In the rows, 128 means zero.
The rows of M fall into 3 groups, which share some directions, and each row is roughly a mix of its group's hidden directions.
M, 112 rows:
[[141  77 131 108 164 152 145  99 154 112 114]
 [119  96 153 123 148 119 122 179 127 137 176]
 [144  89 146 149 117 130 144 104  81  88 125]
 [ 93 126 111 146 162 156 113 127 155 136 179]
 [131 126  96 143 114 143 155 122 194 105 119]
 [ 92 134 120 173 170 140 136 143 146 165 136]
 [ 81 152 121 145 113 142 159 107 100 131  89]
 [145 121 163 134 154 162 126  98 152 118  79]
 [171 168 150 114 149  85 145 133 108 144 131]
 [161 174 121 128 154 101 146 159  94 113 130]
 [144 144 100 131 109  84 125 130 124 159 180]
 [142 109 111 150 111 134 153  70 127  96 103]
 [ 97 138 156 126 166 106 101 162 138 168 128]
 [146 122 169 150 134 122 138  66 130 133 101]
 [151 148 173 116 122 111 113  91 112 122  83]
 [ 78 135 103 166 164 139 151 109 137 115 142]
 [124 126 125 154 168  94 123  68 113 134 135]
 [167 115 107 107  97 166 149  94 136 106 141]
 [ 97 133  86 128 159 104 126 163 124 109  91]
 [166 146 109  99 131 170 139 141 168 124 155]
 [142 124 145 104 163 151 139  80 111 150  92]
 [162 123 172  80 110 123 115 148 102 114 115]
 [ 79 173 135 144 154 109 138 119 125 163 140]
 [120 112 122 137  98  85 113 134 146 125 188]
 [119  82 164 114 136 120 117 102 140 168  97]
 [120  80 113 120 104 153 162 126 135  95  94]
 [131 125 148 129  97 109 127 143  80  78 107]
 [143 163 123 172 125 123  88 140 103 106  96]
 [ 94 109 114 173 131 173 124 152 149 108 118]
 [105  78 156 118 125 130 109 156 109 102 165]
 [ 72 100 109 144 124 170 104 135 145 133 138]
 [ 93 167 126 167 117 100 118 114 109 139  91]
 [ 93 135  82 118 126 157 110 160 162 112 145]
 [ 90 167 131 165 115 152 102 146 145 157 139]
 [129 181 152  96 115 106 134 163 158 122 117]
 [101 109 107 173 141 150 128 106  87 143 155]
 [147 111 111 139  73 124 102 125 138 166  96]
 [132 122 180 100 164 128 130 167 108 132 105]
 [121 124 179 101 111  83  91 133 118 136 117]
 [164 118 159 102 105 119  77 126 109 105 140]
 [115  80 119 152 103 163 129 112 119  93  98]
 [126 119 120 127 191 157 147 139 147 101 156]
 [153 150 125 151 139  92 156 169 123 160 155]
 [187 107 150  95 139 109 142 118  99 123 114]
 [122  81 153 129 138 110 115 133 167 128 177]
 [116 102 138 110 152 160 161 136  95 142 174]
 [167 102 117 110  89 155 129 165 135 158 115]
 [164 132  94  82 107 113 151  97 144 111 126]
 [167 162 133  97  97  91 132 136 136  92 131]
 [118 154 105 135  88 131 101 123 173  94 109]
 [146 104 111 147 156 122 168 117 131 124  72]
 [ 99  95 134 156  93 140 111 112  88  97 116]
 [ 95 122 167 149 141 174 131 128 113 117  88]
 [118 173 125 130 169 100 143 126 165 154 147]
 [154 175 156 142 144 125 127 160  95 130 160]
 [127 140 101 130 142 166 133 162 187 121 139]
 [109 126  90 165 114 134 121 108 147  95 173]
 [112 170  85 130 103 111 119 117 163 158 145]
 [136 131  92  92 138  98 177 150 133 114 104]
 [ 85 156 146 128 178 133 159 138 113 107 118]
 [168 106 165 116 148 145  85 151 142 108 133]
 [131  93 148 143  98 109 141  95 161 117  87]
 [115 178 104 126 145 130 121 154 125 140 182]
 [131  80 150  99 120 100 133 112 127  78 119]
 [123 126 123 143 133  88 147 142 146 167 183]
 [152  87 115 116 105 161 139 143 130  77 141]
 [ 70 112  94 121 143 147  95 157 133 129 124]
 [ 58 136 110 135 107 135 121 114 154 145 145]
 [159 119 188 131 111 125 122 108  85 135 132]
 [104 106 120 128 117 162 140 112  74  95 105]
 [144 138 129 100  93 113 135  81 156 146 165]
 [152 145 156 145 145 131 130 161 174 108  88]
 [109  97  96 152 111 143 162 118 134 136  78]
 [137 133  93 149 162 179 154 145 154 134 137]
 [120 112 129 138 104 160  60 141 132 126 150]
 [ 84 158  97 171 101 146 134 119 130 149 136]
 [137 162 149 108 174  91 113 115 162 128 144]
 [165 120 112  97 167 126 146 145 116 119  81]
 [140 151 124 153 191 102 113 105 141 146 116]
 [140 117 181 142 127  99 133  92 103 163 126]
 [108  80 126 102 121 120 106  91 142 126 170]
 [ 97 141 146 136 164 157 148 157  84 145 115]
 [147 164  98 102 149  89 140 160 141 108 107]
 [152  81 178 147 138 115 122 134 146 102 147]
 [119 134 127  93 116  93  95 124 112 162 175]
 [ 83 139 149 141 181 138  93 118 121 114 141]
 [116 100 155 143 153 176 122  97 160 123 106]
 [169 153 142  96 134 125  89 119 163 125  98]
 [124 166 136  97 124 117 157 154 153 127 179]
 [170 173 142 116 126  97 154 150 106 148 115]
 [123  93  94 161 110 146  87 110 153 149 119]
 [162 118 173  76 125 123 123 144 102 139 113]
 [133 135 183 106 149  99 105 139 117 170 130]
 [180 110 131 139 124  97 137  77 123 133 147]
 [112 128 150 131 189 148 132 131  92  95 130]
 [127 177 117 136 139 114 130 159 136 183 144]
 [104  92 162 141 109  97 152 108  99  97 128]
 [117  94 110 134 165 137 132 141  93 122  75]
 [ 82  91 160 147 106 115 103 113 153 138 110]
 [147 153 107 119 170 159 143 133 121 164 166]
 [153  97 129 110 106 128 159 132 117 158  74]
 [163 126 150  95 172 132 113 120 122 174 140]
 [ 97 116  72 137  96 126 135  98 125  96 126]
 [ 66 123 145 126 115 158 114 135 113  95 151]
 [143 148 129 115 138 112 150 141 145 199 113]
 [158 103 140 105 171 160 105 132 168 133 129]
 [157 139 170  99 169 112 130 132 151 153 102]
 [131 127 160 101 177 108 155 116 112 132  88]
 [ 96 115 149 118 183 141 156 118  97 149 137]
 [ 61 135 105 158 107 150 131 133 148 125 125]
 [101 125 154  88  95 139 155 141 108  98 159]
 [108 122 125 151 168 162 138 148 103 161  91]]
One row of each group comes first, with its name. Which group is each row after those in?
[114  96 103 149 168 137 133  91 137 146 166] => <129>
[182 120 136 103 155 115 104 156 142 142 159] => <96>
[113 154 138 139 122 142 116 119 115 160 195] => <82>

[134 116 101 120  96 157 156 162 171 102 126] => <129>
[ 94 121 135 152  97  87 118 132 162 100  99] => <82>
[ 99 164  87 146  93 120 120 114 120 158 156] => <96>
[109 134 115  70 133  92 138 127  95 157 139] => <96>
[133 172 107 148  77 119 116 153 143 117 156] => <129>
[162 141 144 133 137 142 137  77 116 124  77] => <96>
[149  86 119 101 110 162 159 153 130 164 131] => <129>
[142 108  88 121 131 195 142 128 136 111 130] => <82>
[122 127 136 104 122 134  99 141 166 189 149] => <129>
[125 120 157  89 154 153 167 158 102 109 139] => <129>
[135 112  72 143 124 153 125 135 120 138 181] => <96>
